In the rows, 128 means zero.
One hidden turn or mirror swaps the rows below in pairs. Which row is each named row swapped with?
The rows were stretched afterwards, more along some directions than others.
Rol: [128 127 147 123 120 153 135 148 114 141 138 124 101 122 116 122]
manuz: [109 110 147 125  94 141 137 136 115 133 122 129 117 110 107 112]
bep: [119 125 148 115 127 153 151 157 114 133 136 123  93 121 115 122]
Zuv: [121 122 145 120 112 150 141 145 106 109 158  99 104 107 104 135]
Vite: [119 128 148 116 144 154 140 167 118 150 130 125 114 107 115 131]
rem: [130 121 116 149 157 139 117 129 135 157 115  88 145 119 151 148]
mik: [139 114 114 145 153 139 133 123 133 155 117  87 138 116 160 152]
zugel: [137 130 114 106 105 100 134 120 126  98 134 157 101 135 114 109]
fosar: [157 127 129 161 147 128 106 111 160 121 140 113 131 136 151 129]
fug: [127 122 129 158 151 143 123 121 147 157 106  90 140 118 154 144]
suker: [125 127 124 106 106  97 129 136 117  95 140 148 118 114 104 121]
Rez: [124 146 103 109 129 106 129 100 125 106 127 151 152 141 110 115]
maba: [156 127 133 167 154 135 104 114 157 131 139 110 136 137 156 136]
Paval: [138 140 106 109 114 107 126 112 104  78 168 118 115 138 111 125]
fodub: [148 145 109 122 131  86 126 122 120 110 149 153 127 145 113 125]
duz: [142 129 140 169 152 137  97 117 153 125 140 109 128 143 149 128]
nelum: [109 120 158 135 107 140 135 167 105 146 136 125 107 112 119 140]
leso: [156 128 120 160 150 139  97 116 150 137 147 108 145 144 159 134]
nedo: [124 133 142 120 126 163 127 159 125 155 130 137 118 123 113 114]
bevud: [130 111 122 144 151 149 123 132 144 163 112  89 143 109 157 144]
Koru: [111 126 155 128 118 159 134 152 112 133 132 138  89 127 112 108]
Lufem: [134 121 118 152 159 151 117 132 129 160 125  84 140 124 156 145]
lopuz: [126 144 117 111 123 108 134 124 123 104 130 165 112 151 116 105]
sifi: [135 138 101 102 129 114 137 102 125  93 137 148 135 143 115 115]
fal: [105 123 148 131 119 136 140 159  88 135 141 128 114 113 104 134]
puvez: [113 120 149 138 124 150 137 139  95 127 144 100  97 121 122 142]
sas: [101 130 145 127 135 151 150 130 115 126 119 126 119 125 103 122]
Tufoz: [126 117 122 141 156 153 119 132 140 155 110  83 133 111 152 141]
Kinos: [128 133 129 124  98  94 125 135 120 106 141 149 114 129 119 130]
batil: [146 138 110 107 108 101 116 120 127 103 147 144 114 141 113 112]
kis: [150 147 106 116 116  99 123 114 135 114 134 162 126 147 118 109]
gegop: [109 127 138 119 131 153 145 133 120 143 122 130 141 115 106 126]
sipa: [136 125 119 111 104 101 123 117 128  81 148 125 104 124 114 129]
legib: [145 143 120 116 120 103 135 119 123  93 153 153 103 154 119 112]
kubil: [115 124 152 123 123 146 156 148 119 136 124 145 102 124 113 119]
Pulo: [125 128 119 112 100 117 116 112 119 102 132 148 124 137 118  97]
ziniv: [161 127 127 169 147 125 103 107 148 123 149 115 130 148 152 131]
Ganad: [147 130 133 173 154 132 103 108 152 134 135 115 137 147 159 128]

Swapped with Kinos: nelum
Swapped with fal: suker
Swapped with rem: maba

